In the rows, zero is written as 128.
Each row of D is roughly a mix of the hidden directions of one of 3 groups.
D (106 x 10):
[[131 110 120 109  93 133 129 152 167  82]
 [143 148 124 127 192 154 145 111 122 143]
 [133  90  95 121 116 126 145  83 147  99]
 [150 104  74 121 129 127 154 104 127  97]
 [154 139 114 121 161 126 140  83  95 157]
 [145 107 189 164 129 118 119 140 113 123]
 [128 164 125 170 126 146 131  84 102 139]
 [154 147 126 155 137 140 146  69 109 138]
 [155 142  95  90 143 132 128 136 124 178]
 [152 123 153 141  76 111 111 166 119 121]
 [108 112  83 107 165 134 142  90 132 132]
 [179 122 118 152 128 136 152  87 103 127]
 [151  95 133  97 145 105  78 110 121 131]
 [189 147 113 118 160 121 139 121 145 143]
 [150 108 169 127  89 103 102 157 124 127]
 [ 73 136 143 113 106 108 106 163 130 136]
 [108 165 145 149 102 132 178 133 131 150]
 [139 162 159 138 109 122 134  74 121 152]
 [134 100  95 124 107 132 159  86 148 101]
 [101 114  70 100 108 128 138 116 151 125]
 [133 160 166 128 148 115 108 163  99 154]
 [133 115 127 123  66 128 133 146 154  95]
 [136 140 114 126  80 116 108 173 129  98]
 [116 152 124 106 159 106  99 121 102 172]
 [103 154 125 145 111 151 184 135 143 149]
 [ 80 123 114 123 175 121 123  93 127 144]
 [ 70 144 105 117 150 110 108 107 123 142]
 [ 70 105 104 111 142 127 102 129 132 105]
 [104 171 136 156 104 132 163 148 129 157]
 [122 109  84 133 114 163 148 121 156  94]
 [107 133 114 106 100 103  79 152 148 110]
 [105 112 103 101 113  94  96 167 128 115]
 [130 103 129  99 132 124 123 188 159 116]
 [139 138 138 150 123 139 141  59 111 131]
 [136 164 175 129 124 115 105 159 104 148]
 [138 105 110 141  73 118 128 152 127  90]
 [123  82 111  93 131 118 116 172 131 110]
 [185 149 109 145 132 137 129 101  98 143]
 [181 158 108 157 153 143 144 124 126 139]
 [ 77 112 114 131 123 117 116 159 157  95]
 [156 122  98 124  81 142 145 164 148 115]
 [162 129 133 132 101 108 101 174 105 105]
 [156 113 110 126  78 132 134 162 142  97]
 [182 163 142 116 131 133 123 109 120 163]
 [ 93 134 125 122 106 119  97 183 144 117]
 [ 78 129  81 114 151 126 130 102 138 133]
 [128 122 118 145  61 125 133 156 139 107]
 [109 106 127 106 110  92 124 185 132 125]
 [102 143 150 141 173 126 121 110 116 174]
 [ 94 135  92  94 168 129 124  99 138 127]
 [123  95 114 101 132 121 116 182 153 106]
 [129 115 120 141  60 131 142 148 149 115]
 [ 79 135 117 118 119 115  96 175 135 124]
 [111 162 131 143  92 143 176 135 140 152]
 [183 144 124 116 134  92 143 101 128 150]
 [123  88 107 111 105 149 125  93 167 114]
 [113 159 126 149  73 138 161 131 144 142]
 [147 166 164 127 134 112 110 162  94 142]
 [150 148 136 159 140 161 144  75 130 128]
 [123  86 117  91 133 102 130 175 129 122]
 [ 97 156 145 140 109 147 169 135 145 165]
 [141 111 117 124  64 129 135 155 152 113]
 [104 100 139 111  95 125 110 181 116 121]
 [134 142 180 131 127 105 101 129 104 166]
 [106 165 134 154 105 141 178 141 134 146]
 [ 70 140 160 148 108 148 127 145 115 137]
 [128  96  99 126 132 123 167  82 140 106]
 [154 112  95 107  86 124 149  92 141 121]
 [155  96 114 124  67 124 141 140 135 115]
 [ 96 145 136 112 179 121 109 112 126 165]
 [108 108 112 120 112  99 117 181 150 103]
 [128 101  89 123 101 147 151  97 158 105]
 [ 80 132 100 114 151 132 138  87 141 149]
 [165 149 151 128  81 135 127 168 138 128]
 [132 152 131 130 122 131 110  56 121 133]
 [147 133  96 123 101 145 138 163 150  83]
 [ 67 126 125 127 126 104 123 155 157 112]
 [109 108 118 130  66 124 134 147 160 127]
 [123  96 141  91 118 109 125 172 161 115]
 [174 132 131 132 144 143 152 112  86 160]
 [142  82  89  97 135 136 117  99 147 123]
 [162 101  95 129  87 142 157 137 136 109]
 [136 164 156 121 127 136 103 174 113 159]
 [ 88 118 102 107 161 138 140  95 155 143]
 [148 167 138 166 131 144 147  95 106 153]
 [142 118 126 105  62 109 114 146 135 114]
 [147  92 131 113 164 106  94 109 114 100]
 [150 112 175 172 120 124 127 140 109  99]
 [118 155 165 135 155 111 112 158 103 163]
 [109 158 123 123 175 127 126  88 103 150]
 [176 128 134 144 146 174 148 111 108 138]
 [151 115 118 140 128 150 143 156 147  70]
 [ 98 184 129 173 120 133 121 123 127 139]
 [146  97 128  93 105  96 122 173 122 128]
 [104 167 135 156 104 138 173 144 132 147]
 [147  97 133  99 176 107 101 113 111 130]
 [148  94 130 110 160 115  82 119 117 100]
 [131 102  68 122 123 150 151 113 149 111]
 [161 118 126 123 102 161 171 115 156 107]
 [107 161 126 144  85 150 151 147 148 158]
 [159 150 141 151 112 143 133  74 106 139]
 [149 107 142 110 160  94  83 120 104 125]
 [197 135 123 119 138 120 140 103 120 146]
 [105 161 150 137 102 144 168 136 141 165]
 [148  93 138 104 164 117  85 116 119 106]
 [128 107 100 124 105 132 172  85 149 115]]
Here is one row of each group, with its name. Which group are the others in?
[108 162 128 143 103 151 176 143 140 152] => <50>
[121  96 117  92 123  99 116 176 144 115] => <118>
[123 158 151 119 183 129 117 108 113 158] => <70>

[123  98 102 129 101 128 152  82 154 104] => <50>
[173  86 152 111 116 139 139 147 157 123] => <70>
[138  98  77 117 118 147 149 104 149 104] => <50>
[159 113  78 160 125 126 128 121 101 101] => <118>
[140 157 141 171 104 144 132  79 129 122] => <118>
[185 132 146 134 143 136 169 123 121 153] => <118>
[140 158 143 140  78 144 102 159 129 105] => <50>
[169 115 141 149  86 147 155 144 138 104] => <70>
[142 138 109 117  71 129 126 164 145 103] => <70>
